In the data rows, zero lies at 4.5, halfway between 4 and 5.
Some points, one per row:
array([8., 7., 9., 7., 5., 4., 4., 3., 4., 4., 4., 5., 4., 2., 3., 0., 0., 0., 2., 5., 6., 8., 9., 9., 8., 7., 4., 5., 4., 3., 4., 5., 7., 8., 7., 8., 7., 6., 5., 5., 6., 6., 8., 6., 7., 5., 4., 3.])
array([2., 3., 3., 3., 4., 5., 4., 4., 6., 6., 7., 7., 8., 7., 8., 8., 9., 8., 6., 8., 5., 4., 2., 2., 2., 1., 2., 2., 3., 4., 4., 6., 4., 3., 4., 4., 2., 2., 1., 1., 2., 2., 2., 3., 5., 5., 7., 7.])
array([4., 3., 3., 2., 2., 3., 2., 3., 4., 5., 6., 6., 6., 5., 7., 6., 6., 6., 6., 5., 4., 4., 3., 3., 4., 4., 3., 3., 3., 4., 4., 4., 4., 2., 3., 4., 3., 4., 4., 4., 3., 4., 4., 4., 4., 5., 4., 5.])
array([5., 5., 5., 4., 3., 5., 3., 5., 3., 4., 5., 3., 4., 4., 3., 5., 5., 5., 5., 5., 3., 3., 4., 4., 3., 4., 5., 5., 4., 5., 5., 4., 4., 3., 3., 4., 4., 5., 4., 5., 4., 6., 5., 4., 3., 3., 4., 4.])
array([5., 5., 4., 6., 6., 6., 6., 6., 6., 6., 5., 5., 4., 4., 4., 2., 4., 4., 4., 4., 4., 4., 4., 4., 3., 4., 6., 5., 5., 5., 6., 5., 7., 6., 6., 6., 6., 6., 5., 6., 5., 6., 6., 5., 5., 6., 4., 5.])
array([5., 5., 5., 5., 5., 4., 3., 3., 4., 4., 6., 7., 8., 7., 5., 5., 5., 5., 4., 6., 6., 7., 9., 7., 7., 5., 2., 1., 2., 2., 3., 4., 5., 5., 5., 4., 2., 2., 0., 0., 1., 1., 3., 5., 6., 6., 6., 6.])
array([5., 5., 6., 6., 5., 7., 6., 5., 6., 6., 4., 3., 5., 4., 4., 5., 4., 3., 3., 3., 4., 4., 4., 4., 5., 7., 6., 6., 5., 5., 5., 5., 6., 6., 5., 6., 6., 6., 5., 6., 6., 6., 5., 5., 4., 4., 5., 3.])
array([3., 2., 4., 3., 2., 2., 2., 2., 1., 1., 3., 5., 6., 8., 6., 7., 7., 7., 6., 6., 6., 6., 7., 7., 5., 3., 3., 1., 3., 3., 4., 4., 6., 4., 6., 4., 3., 2., 2., 2., 2., 2., 3., 4., 6., 5., 5., 7.])
array([7., 9., 9., 6., 7., 6., 5., 5., 4., 4., 4., 2., 3., 0., 0., 0., 0., 0., 2., 4., 6., 7., 8., 9., 9., 9., 7., 5., 6., 5., 4., 5., 7., 7., 8., 9., 7., 6., 7., 7., 6., 6., 8., 7., 7., 6., 4., 0.])
array([3., 0., 0., 2., 1., 2., 3., 5., 5., 6., 6., 7., 7., 7., 7., 7., 9., 8., 8., 6., 5., 3., 3., 1., 0., 1., 1., 3., 3., 4., 2., 3., 1., 1., 1., 1., 2., 2., 3., 3., 3., 3., 1., 2., 3., 2., 4., 5.])
array([5., 5., 5., 5., 5., 6., 4., 4., 3., 4., 3., 3., 2., 3., 2., 3., 3., 4., 3., 4., 3., 4., 3., 5., 6., 6., 6., 5., 5., 5., 4., 5., 6., 6., 5., 6., 6., 7., 6., 7., 7., 7., 5., 6., 5., 4., 4., 4.])
array([4., 4., 4., 6., 5., 5., 4., 6., 5., 7., 8., 8., 8., 6., 7., 7., 4., 6., 5., 5., 4., 5., 3., 4., 3., 2., 4., 2., 3., 4., 5., 5., 5., 5., 5., 3., 4., 1., 1., 0., 0., 0., 2., 3., 3., 5., 6., 7.])
array([4., 6., 8., 8., 8., 5., 5., 6., 6., 9., 9., 9., 9., 9., 7., 4., 2., 1., 0., 2., 2., 4., 4., 4., 3., 3., 2., 0., 0., 2., 6., 8., 9., 9., 8., 6., 3., 1., 0., 0., 0., 0., 2., 6., 8., 9., 9., 8.])
array([4., 4., 4., 5., 5., 6., 6., 4., 4., 5., 5., 5., 5., 5., 6., 4., 5., 3., 3., 2., 3., 3., 3., 4., 3., 5., 3., 6., 4., 4., 5., 5., 5., 5., 4., 4., 5., 5., 5., 5., 5., 4., 4., 6., 4., 4., 5., 4.])
array([5., 5., 5., 3., 3., 3., 5., 5., 4., 5., 7., 6., 6., 5., 6., 5., 5., 5., 6., 3., 7., 5., 5., 6., 5., 3., 4., 4., 4., 4., 4., 4., 4., 3., 2., 3., 4., 4., 5., 4., 4., 6., 5., 5., 5., 5., 4., 3.])
array([6., 6., 6., 7., 7., 5., 7., 4., 4., 4., 2., 2., 3., 2., 3., 5., 5., 5., 6., 6., 5., 7., 5., 8., 5., 7., 6., 6., 6., 5., 6., 5., 4., 3., 5., 7., 6., 7., 7., 6., 5., 7., 6., 6., 5., 6., 5., 6.])
array([3., 1., 2., 2., 4., 4., 3., 4., 5., 5., 6., 5., 6., 7., 8., 9., 7., 9., 9., 7., 5., 4., 3., 3., 2., 2., 3., 3., 4., 4., 3., 4., 3., 4., 3., 2., 3., 1., 1., 1., 2., 2., 3., 3., 3., 6., 6., 7.])
array([5., 7., 6., 7., 6., 7., 5., 5., 4., 4., 3., 3., 3., 2., 4., 3., 4., 4., 4., 6., 5., 7., 8., 6., 7., 6., 5., 6., 5., 5., 4., 6., 5., 7., 7., 7., 6., 7., 7., 5., 6., 5., 6., 6., 6., 7., 6., 6.])
array([2., 4., 5., 5., 6., 6., 7., 7., 5., 6., 6., 6., 6., 7., 8., 8., 7., 6., 8., 5., 4., 5., 3., 4., 4., 4., 5., 6., 5., 5., 5., 5., 4., 4., 5., 4., 4., 3., 4., 3., 3., 3., 4., 4., 7., 6., 6., 6.])
array([2., 1., 1., 0., 2., 3., 3., 5., 4., 5., 5., 4., 5., 6., 6., 7., 7., 7., 8., 5., 6., 3., 2., 1., 2., 1., 3., 4., 4., 5., 4., 2., 1., 2., 3., 2., 3., 3., 5., 5., 6., 4., 3., 3., 3., 2., 4., 4.])
array([4., 5., 5., 7., 6., 6., 6., 6., 6., 6., 5., 5., 5., 4., 4., 4., 4., 5., 3., 5., 4., 2., 2., 2., 3., 3., 4., 4., 4., 7., 6., 4., 3., 5., 5., 4., 5., 5., 7., 6., 6., 5., 5., 5., 5., 4., 6., 5.])
array([1., 2., 2., 2., 3., 3., 4., 4., 4., 3., 5., 6., 6., 6., 7., 8., 8., 9., 8., 8., 6., 4., 3., 3., 3., 4., 5., 4., 5., 3., 3., 4., 2., 1., 3., 2., 2., 4., 4., 5., 4., 4., 3., 3., 4., 4., 5., 6.])
array([3., 2., 0., 1., 0., 2., 1., 3., 4., 4., 4., 5., 5., 5., 5., 5., 6., 5., 5., 4., 3., 3., 3., 1., 3., 4., 4., 6., 7., 4., 3., 3., 2., 2., 2., 2., 3., 3., 7., 6., 6., 5., 4., 4., 3., 2., 3., 4.])
array([1., 2., 3., 1., 2., 1., 4., 3., 5., 4., 5., 7., 7., 8., 7., 9., 7., 8., 6., 7., 5., 5., 4., 2., 1., 3., 1., 2., 2., 3., 3., 4., 2., 2., 3., 2., 1., 2., 1., 2., 1., 0., 1., 2., 3., 4., 4., 6.])
array([9., 9., 9., 9., 9., 9., 8., 8., 7., 7., 8., 5., 4., 3., 3., 3., 0., 1., 3., 4., 5., 4., 6., 6., 5., 5., 5., 4., 4., 4., 6., 7., 8., 9., 9., 6., 5., 3., 2., 1., 1., 3., 4., 6., 7., 8., 7., 8.])
array([5., 5., 4., 4., 5., 3., 4., 3., 5., 3., 4., 4., 4., 5., 4., 4., 5., 3., 4., 3., 4., 5., 5., 6., 5., 5., 5., 4., 4., 4., 4., 3., 3., 5., 4., 4., 4., 4., 4., 5., 4., 4., 4., 5., 5., 2., 3., 2.])
array([5., 5., 5., 5., 5., 4., 3., 3., 4., 4., 5., 6., 5., 3., 3., 3., 1., 3., 1., 2., 4., 5., 6., 6., 5., 6., 5., 5., 4., 4., 6., 4., 6., 6., 5., 6., 6., 5., 4., 4., 4., 5., 5., 6., 5., 5., 3., 3.])
array([5., 4., 4., 5., 5., 5., 4., 4., 4., 5., 3., 5., 4., 4., 3., 3., 3., 3., 1., 3., 3., 3., 4., 4., 5., 4., 4., 5., 4., 4., 4., 6., 5., 5., 5., 5., 5., 5., 5., 6., 4., 5., 5., 5., 5., 4., 3., 5.])
array([4., 2., 3., 1., 1., 3., 4., 4., 5., 4., 4., 5., 6., 4., 6., 5., 5., 7., 6., 5., 6., 5., 4., 4., 3., 3., 3., 4., 4., 3., 3., 2., 3., 2., 2., 3., 3., 4., 4., 4., 5., 3., 4., 3., 3., 4., 4., 4.])
array([3., 4., 3., 3., 2., 4., 3., 4., 4., 6., 7., 8., 9., 7., 7., 6., 5., 6., 5., 4., 4., 4., 5., 3., 3., 2., 2., 1., 2., 2., 3., 2., 3., 3., 4., 2., 0., 0., 0., 0., 2., 2., 2., 4., 4., 5., 4., 2.])
array([5., 7., 6., 5., 6., 5., 5., 5., 4., 3., 4., 4., 3., 4., 3., 3., 3., 3., 4., 4., 4., 5., 6., 5., 5., 6., 6., 5., 5., 5., 4., 5., 4., 6., 6., 6., 5., 5., 5., 6., 5., 5., 4., 5., 5., 5., 4., 4.])
array([4., 5., 3., 4., 5., 4., 5., 5., 7., 4., 5., 3., 4., 4., 4., 4., 5., 5., 5., 4., 4., 4., 3., 6., 4., 4., 4., 5., 6., 6., 4., 2., 4., 3., 3., 3., 6., 6., 9., 9., 9., 8., 6., 7., 4., 3., 3., 3.])
array([4., 5., 5., 6., 4., 5., 6., 5., 4., 4., 5., 6., 5., 4., 5., 5., 4., 6., 7., 5., 7., 5., 4., 4., 4., 4., 3., 3., 4., 5., 5., 5., 5., 4., 5., 5., 5., 3., 2., 2., 4., 3., 4., 4., 5., 6., 8., 8.])
array([4., 4., 3., 2., 1., 2., 3., 3., 4., 5., 5., 5., 5., 5., 7., 4., 5., 6., 6., 6., 5., 5., 6., 5., 5., 4., 5., 3., 2., 3., 2., 2., 3., 2., 2., 2., 3., 3., 3., 3., 4., 3., 3., 3., 3., 3., 3., 2.])
array([4., 3., 4., 4., 3., 5., 5., 5., 4., 5., 5., 6., 4., 5., 5., 5., 5., 5., 5., 5., 5., 4., 3., 3., 3., 3., 4., 6., 7., 7., 5., 3., 3., 3., 2., 3., 5., 5., 6., 7., 8., 7., 6., 5., 5., 3., 4., 4.])
Here are 24 more points, each followed by its number:
array([2., 4., 5., 4., 5., 3., 4., 3., 5., 6., 6., 7., 7., 7., 7., 6., 6., 6., 5., 6., 5., 4., 5., 2., 3., 3., 2., 4., 2., 3., 5., 4., 4., 4., 4., 4., 2., 1., 1., 2., 0., 2., 2., 4., 4., 6., 7., 6.]) 0
array([7., 5., 5., 7., 6., 7., 5., 5., 6., 6., 4., 6., 3., 4., 4., 4., 3., 4., 4., 5., 5., 6., 6., 6., 6., 5., 4., 5., 5., 5., 4., 6., 6., 6., 6., 6., 5., 6., 5., 3., 5., 5., 6., 5., 5., 5., 6., 6.]) 1
array([3., 1., 2., 2., 3., 4., 3., 3., 5., 3., 2., 3., 2., 3., 3., 4., 4., 5., 4., 3., 5., 1., 3., 4., 3., 3., 6., 6., 5., 4., 5., 5., 5., 3., 4., 3., 5., 6., 6., 6., 6., 6., 5., 3., 3., 3., 2., 3.]) 2
array([5., 6., 8., 7., 5., 4., 3., 2., 3., 3., 6., 7., 5., 6., 6., 4., 2., 1., 1., 2., 4., 6., 7., 7., 5., 4., 3., 1., 3., 4., 6., 7., 8., 9., 8., 7., 5., 2., 0., 0., 0., 2., 4., 5., 8., 7., 8., 7.]) 3
array([3., 4., 4., 5., 6., 5., 4., 5., 3., 4., 4., 3., 3., 5., 6., 7., 7., 7., 7., 7., 6., 4., 5., 4., 4., 5., 5., 6., 5., 6., 4., 4., 3., 4., 4., 5., 4., 5., 5., 6., 5., 5., 5., 5., 4., 5., 6., 6.]) 4
array([3., 5., 4., 6., 4., 5., 4., 5., 4., 3., 3., 3., 3., 3., 4., 4., 6., 6., 7., 7., 5., 4., 4., 2., 4., 4., 6., 5., 7., 7., 7., 6., 4., 5., 4., 5., 5., 5., 6., 6., 5., 6., 4., 3., 4., 4., 6., 6.]) 5
array([3., 5., 5., 4., 4., 3., 5., 5., 3., 3., 3., 2., 2., 2., 3., 2., 4., 4., 4., 4., 4., 3., 3., 3., 4., 4., 7., 6., 6., 6., 7., 5., 4., 5., 5., 6., 6., 6., 6., 6., 7., 6., 6., 5., 4., 5., 6., 4.]) 6
array([3., 2., 0., 0., 2., 2., 4., 3., 4., 7., 6., 6., 7., 7., 6., 7., 6., 8., 7., 6., 4., 4., 2., 2., 2., 2., 3., 3., 4., 4., 2., 1., 1., 0., 1., 0., 1., 3., 4., 2., 3., 3., 2., 2., 2., 3., 4., 3.]) 7
array([7., 7., 7., 6., 8., 8., 6., 6., 8., 6., 5., 4., 4., 4., 4., 5., 5., 5., 6., 7., 7., 7., 5., 7., 5., 4., 4., 5., 4., 5., 4., 4., 4., 5., 6., 4., 5., 4., 3., 3., 3., 3., 5., 4., 6., 7., 8., 6.]) 8
array([4., 6., 6., 7., 6., 8., 8., 8., 7., 6., 5., 4., 4., 3., 3., 3., 4., 4., 3., 3., 3., 2., 2., 1., 2., 3., 3., 5., 6., 5., 6., 5., 6., 4., 5., 5., 5., 6., 6., 5., 4., 5., 4., 3., 4., 6., 6., 7.]) 9
array([3., 2., 2., 3., 2., 4., 5., 5., 4., 3., 5., 3., 5., 4., 5., 6., 6., 7., 5., 5., 2., 2., 3., 2., 2., 3., 4., 5., 5., 5., 5., 2., 4., 3., 5., 4., 2., 5., 5., 5., 5., 5., 4., 4., 5., 3., 4., 4.]) 10
array([5., 6., 5., 6., 7., 6., 7., 5., 6., 5., 5., 4., 4., 4., 4., 3., 3., 3., 4., 4., 4., 5., 5., 4., 5., 5., 5., 4., 4., 5., 4., 5., 5., 6., 6., 5., 6., 6., 5., 5., 4., 5., 4., 4., 4., 5., 6., 4.]) 11
array([3., 2., 0., 0., 0., 1., 3., 4., 4., 4., 5., 5., 5., 5., 5., 6., 6., 5., 5., 4., 4., 4., 2., 3., 3., 3., 4., 5., 5., 3., 4., 3., 3., 2., 1., 2., 4., 4., 5., 5., 5., 4., 4., 4., 2., 2., 3., 3.]) 12
array([4., 4., 2., 2., 2., 1., 4., 2., 4., 5., 4., 4., 5., 5., 5., 6., 5., 5., 5., 5., 6., 5., 5., 5., 4., 5., 5., 3., 3., 2., 2., 4., 3., 3., 2., 4., 2., 3., 3., 5., 4., 3., 5., 5., 4., 2., 3., 3.]) 13
array([6., 5., 5., 4., 2., 2., 3., 2., 3., 2., 2., 4., 3., 3., 4., 4., 3., 2., 4., 4., 5., 6., 7., 7., 7., 7., 6., 5., 4., 4., 4., 4., 5., 5., 5., 6., 5., 5., 5., 4., 4., 6., 6., 5., 5., 3., 3., 1.]) 14
array([5., 6., 7., 7., 7., 7., 6., 7., 7., 7., 8., 8., 7., 7., 5., 4., 3., 3., 2., 4., 4., 4., 4., 5., 5., 4., 3., 4., 2., 5., 5., 7., 7., 8., 8., 7., 6., 3., 2., 2., 2., 3., 5., 6., 6., 7., 8., 6.]) 15
array([6., 7., 5., 5., 5., 4., 3., 3., 3., 3., 3., 4., 4., 6., 3., 2., 1., 2., 2., 3., 6., 5., 6., 6., 7., 7., 5., 4., 4., 4., 5., 4., 5., 6., 6., 6., 5., 5., 5., 3., 5., 5., 6., 5., 5., 5., 2., 2.]) 16
array([4., 3., 3., 4., 5., 3., 6., 5., 5., 3., 3., 4., 3., 4., 4., 5., 5., 4., 4., 5., 4., 5., 4., 4., 4., 5., 4., 6., 5., 6., 5., 6., 4., 4., 4., 3., 5., 7., 7., 6., 7., 5., 5., 4., 4., 5., 4., 3.]) 17
array([3., 4., 5., 7., 7., 7., 8., 6., 7., 6., 6., 6., 5., 4., 3., 3., 3., 2., 3., 2., 2., 2., 1., 3., 2., 3., 6., 7., 5., 6., 5., 6., 5., 5., 6., 7., 5., 6., 7., 6., 5., 6., 5., 5., 6., 5., 6., 4.]) 18
array([2., 2., 2., 1., 2., 3., 3., 5., 4., 4., 5., 4., 5., 5., 7., 8., 7., 7., 7., 7., 5., 4., 3., 2., 1., 3., 2., 3., 5., 4., 3., 3., 1., 2., 3., 1., 3., 3., 4., 4., 3., 2., 2., 4., 3., 4., 4., 6.]) 19
array([4., 4., 5., 5., 6., 6., 4., 4., 3., 2., 1., 2., 3., 3., 5., 6., 8., 8., 9., 7., 5., 5., 4., 5., 5., 5., 6., 7., 6., 6., 6., 6., 5., 5., 4., 5., 6., 5., 4., 5., 4., 4., 4., 5., 5., 6., 7., 8.]) 20
array([5., 4., 3., 3., 1., 2., 2., 3., 4., 5., 4., 6., 6., 7., 6., 5., 6., 6., 6., 4., 5., 6., 6., 4., 5., 4., 4., 3., 2., 2., 3., 3., 3., 3., 3., 2., 2., 2., 2., 4., 3., 3., 4., 3., 4., 3., 3., 3.]) 21
array([3., 3., 3., 4., 2., 3., 3., 3., 4., 5., 3., 3., 3., 3., 3., 4., 4., 5., 4., 4., 4., 4., 4., 4., 3., 4., 4., 5., 5., 4., 5., 4., 4., 3., 3., 4., 5., 5., 5., 5., 5., 5., 5., 4., 2., 2., 2., 4.]) 22
array([7., 6., 6., 5., 5., 3., 4., 3., 2., 3., 3., 5., 3., 5., 4., 2., 1., 1., 2., 2., 4., 5., 5., 6., 7., 6., 7., 3., 5., 4., 5., 6., 6., 7., 7., 6., 5., 5., 4., 5., 3., 5., 7., 6., 6., 6., 4., 4.]) 23
Which three of these numbered points are nearest to each point below by angle, seen from the average point of the first points? Their numbers follow each, nearest first.
array([4., 4., 4., 5., 4., 4., 4., 3., 2., 0., 1., 2., 2., 4., 6., 7., 9., 9., 8., 8., 7., 4., 5., 4., 6., 5., 7., 6., 6., 6., 6., 6., 5., 4., 5., 5., 5., 6., 6., 5., 4., 4., 3., 4., 5., 6., 6., 8.]) > 20 4 5
array([7., 8., 7., 8., 8., 8., 8., 6., 6., 6., 5., 5., 3., 3., 3., 2., 0., 1., 3., 3., 3., 5., 6., 7., 6., 5., 6., 5., 6., 5., 6., 7., 9., 8., 6., 8., 6., 5., 5., 6., 4., 6., 6., 6., 6., 7., 5., 4.]) > 11 1 23
array([5., 5., 4., 4., 4., 5., 5., 7., 6., 6., 5., 4., 4., 4., 2., 4., 4., 4., 4., 5., 5., 3., 4., 5., 4., 5., 5., 6., 7., 5., 6., 4., 2., 2., 3., 3., 5., 7., 9., 8., 8., 8., 7., 6., 4., 3., 3., 3.]) > 17 6 2
array([4., 5., 4., 4., 4., 6., 6., 6., 6., 6., 5., 6., 5., 4., 5., 5., 5., 6., 5., 5., 3., 3., 2., 3., 2., 3., 4., 6., 6., 6., 6., 3., 4., 4., 3., 4., 3., 6., 5., 5., 4., 4., 4., 5., 3., 4., 5., 5.]) > 9 10 18
array([3., 2., 1., 0., 1., 2., 2., 3., 3., 3., 5., 5., 4., 5., 5., 4., 5., 6., 5., 3., 3., 2., 3., 3., 2., 4., 4., 3., 5., 3., 3., 4., 2., 2., 1., 2., 3., 4., 6., 5., 5., 4., 4., 3., 3., 3., 3., 4.]) > 12 7 19
array([4., 4., 5., 6., 5., 5., 3., 4., 3., 3., 3., 2., 3., 2., 2., 4., 3., 4., 4., 4., 4., 4., 3., 4., 4., 6., 6., 6., 5., 6., 7., 4., 6., 6., 6., 5., 5., 7., 7., 7., 8., 6., 5., 5., 7., 5., 4., 5.]) > 6 17 5
array([4., 3., 3., 2., 1., 0., 2., 1., 4., 5., 5., 6., 6., 6., 5., 6., 5., 5., 6., 6., 6., 5., 5., 3., 4., 4., 4., 3., 2., 3., 3., 3., 3., 3., 4., 2., 2., 2., 1., 2., 2., 1., 4., 2., 4., 4., 3., 3.]) > 21 13 7
array([5., 6., 6., 4., 4., 4., 4., 3., 4., 4., 4., 5., 5., 3., 6., 5., 4., 4., 5., 4., 4., 6., 5., 5., 6., 4., 4., 4., 4., 4., 3., 2., 4., 5., 5., 4., 5., 5., 4., 4., 6., 5., 4., 4., 5., 4., 4., 5.]) > 14 16 23
array([4., 4., 5., 5., 5., 6., 4., 4., 5., 6., 6., 6., 7., 7., 7., 5., 5., 6., 5., 5., 5., 5., 4., 3., 4., 2., 3., 2., 3., 4., 4., 5., 6., 5., 4., 4., 3., 4., 2., 2., 2., 3., 3., 6., 5., 6., 6., 6.]) > 0 15 3
array([4., 5., 6., 5., 6., 5., 6., 6., 5., 3., 5., 3., 4., 5., 5., 4., 6., 6., 6., 4., 4., 5., 5., 4., 4., 5., 4., 5., 5., 6., 5., 6., 7., 7., 5., 5., 5., 4., 5., 5., 4., 2., 3., 5., 5., 5., 7., 8.]) > 20 5 9
array([7., 7., 6., 6., 7., 8., 7., 7., 7., 6., 5., 5., 4., 3., 3., 2., 3., 3., 3., 3., 4., 4., 5., 5., 6., 6., 6., 6., 5., 6., 7., 6., 6., 6., 6., 6., 5., 6., 6., 7., 7., 6., 6., 6., 5., 6., 4., 4.]) > 11 1 18
array([6., 7., 7., 8., 7., 5., 4., 5., 3., 5., 6., 6., 7., 7., 4., 3., 2., 2., 1., 2., 6., 6., 8., 6., 7., 7., 4., 4., 3., 3., 5., 7., 8., 9., 9., 8., 5., 2., 0., 1., 1., 3., 3., 7., 6., 7., 5., 6.]) > 3 15 23
array([4., 3., 4., 4., 4., 4., 4., 5., 4., 5., 5., 4., 4., 5., 7., 5., 7., 7., 7., 6., 4., 5., 6., 3., 4., 3., 5., 5., 5., 5., 3., 3., 3., 4., 4., 4., 5., 6., 4., 4., 5., 5., 4., 4., 4., 4., 5., 5.]) > 4 19 10
array([6., 3., 4., 2., 3., 2., 3., 5., 4., 5., 4., 6., 4., 5., 5., 3., 4., 3., 3., 4., 5., 4., 5., 6., 6., 4., 4., 4., 3., 4., 3., 3., 4., 3., 4., 4., 5., 3., 4., 5., 5., 6., 5., 4., 4., 3., 2., 2.]) > 14 13 22
array([2., 2., 3., 3., 4., 4., 5., 3., 4., 2., 3., 3., 3., 5., 6., 6., 9., 8., 8., 7., 7., 6., 5., 4., 5., 4., 6., 5., 6., 6., 4., 3., 1., 2., 3., 3., 4., 5., 7., 7., 6., 5., 3., 3., 3., 3., 5., 6.]) > 4 5 20
array([4., 5., 3., 3., 4., 4., 5., 6., 6., 5., 5., 5., 4., 6., 5., 6., 5., 5., 4., 4., 3., 2., 3., 4., 4., 2., 5., 5., 5., 5., 6., 4., 2., 3., 3., 3., 2., 5., 5., 6., 6., 5., 4., 4., 5., 4., 5., 5.]) > 10 12 2
array([5., 4., 5., 4., 4., 3., 4., 7., 5., 6., 5., 3., 3., 4., 5., 5., 5., 5., 5., 5., 5., 4., 4., 5., 5., 7., 6., 5., 5., 5., 4., 4., 2., 4., 3., 5., 5., 6., 9., 9., 9., 8., 6., 5., 3., 3., 3., 2.]) > 17 6 2
array([7., 7., 7., 5., 5., 7., 5., 4., 4., 3., 3., 2., 2., 2., 2., 0., 0., 1., 0., 1., 3., 3., 5., 5., 6., 7., 7., 7., 6., 5., 5., 5., 5., 8., 7., 7., 7., 7., 7., 7., 9., 7., 7., 6., 6., 4., 4., 2.]) > 16 23 6
array([6., 5., 3., 3., 5., 2., 4., 3., 5., 4., 3., 4., 4., 5., 4., 3., 3., 5., 4., 5., 3., 5., 5., 4., 6., 5., 4., 5., 4., 3., 2., 4., 4., 4., 3., 3., 3., 4., 4., 5., 5., 4., 5., 4., 5., 3., 4., 2.]) > 13 14 16
array([6., 7., 6., 7., 7., 7., 7., 7., 5., 6., 5., 4., 3., 4., 3., 5., 3., 3., 4., 2., 4., 4., 5., 5., 5., 4., 4., 5., 5., 6., 5., 4., 5., 7., 7., 5., 5., 6., 7., 6., 6., 6., 7., 5., 5., 5., 6., 6.]) > 11 1 18
array([4., 4., 6., 5., 6., 7., 5., 4., 4., 3., 3., 3., 2., 3., 7., 6., 6., 8., 7., 6., 6., 6., 6., 6., 6., 6., 4., 7., 5., 6., 6., 5., 5., 5., 6., 4., 5., 5., 6., 5., 4., 3., 4., 4., 4., 6., 6., 7.]) > 20 4 5
array([5., 5., 6., 6., 5., 5., 4., 4., 5., 5., 5., 6., 7., 7., 6., 5., 5., 4., 5., 5., 6., 5., 5., 5., 6., 5., 4., 2., 4., 3., 4., 3., 5., 6., 6., 5., 2., 2., 1., 2., 1., 3., 4., 4., 5., 5., 5., 4.]) > 3 0 15
array([3., 2., 3., 4., 5., 4., 1., 2., 2., 3., 3., 5., 5., 6., 7., 7., 9., 8., 8., 7., 9., 6., 5., 6., 5., 4., 4., 4., 5., 4., 5., 4., 3., 3., 3., 3., 4., 3., 5., 3., 4., 4., 4., 5., 4., 6., 7., 6.]) > 4 20 19
array([5., 6., 6., 5., 4., 4., 3., 3., 4., 5., 6., 5., 5., 6., 4., 3., 2., 2., 3., 4., 3., 6., 6., 7., 6., 5., 4., 3., 3., 4., 5., 5., 7., 8., 6., 5., 4., 4., 3., 2., 3., 4., 5., 5., 6., 5., 4., 3.]) > 3 23 16
array([4., 3., 2., 3., 1., 1., 2., 3., 4., 4., 5., 5., 6., 6., 6., 6., 6., 6., 5., 6., 5., 5., 5., 5., 3., 4., 4., 3., 3., 2., 3., 2., 2., 3., 2., 2., 3., 4., 3., 3., 3., 3., 3., 3., 3., 3., 3., 4.]) > 21 7 13
array([8., 8., 8., 7., 8., 7., 7., 6., 6., 4., 3., 3., 2., 2., 1., 2., 2., 1., 2., 4., 5., 5., 8., 8., 8., 8., 8., 6., 7., 5., 5., 6., 8., 6., 7., 7., 9., 8., 8., 6., 7., 8., 8., 7., 5., 3., 2., 2.]) > 11 1 16
array([4., 5., 5., 5., 4., 4., 5., 4., 4., 4., 5., 5., 5., 6., 3., 4., 3., 4., 3., 5., 5., 5., 5., 5., 4., 6., 5., 4., 4., 4., 5., 4., 4., 4., 4., 5., 5., 5., 6., 7., 6., 8., 5., 6., 4., 6., 4., 4.]) > 16 6 17
array([6., 6., 6., 6., 5., 5., 4., 4., 5., 5., 5., 5., 6., 4., 2., 3., 1., 1., 2., 2., 3., 4., 6., 7., 7., 6., 5., 4., 4., 5., 5., 6., 6., 7., 7., 5., 5., 5., 4., 4., 3., 5., 5., 7., 6., 6., 3., 5.]) > 23 16 1
array([1., 0., 0., 0., 2., 4., 4., 7., 5., 3., 4., 3., 4., 6., 6., 8., 9., 8., 6., 4., 3., 0., 0., 0., 0., 2., 3., 4., 5., 6., 4., 3., 3., 0., 1., 2., 3., 3., 3., 4., 5., 2., 1., 1., 1., 4., 5., 6.]) > 19 7 10
array([4., 6., 4., 5., 4., 4., 4., 4., 4., 5., 5., 5., 5., 6., 5., 6., 6., 5., 6., 5., 5., 4., 4., 4., 4., 3., 5., 5., 5., 4., 5., 4., 4., 4., 4., 4., 5., 6., 6., 6., 5., 4., 5., 3., 5., 4., 4., 4.]) > 5 17 4
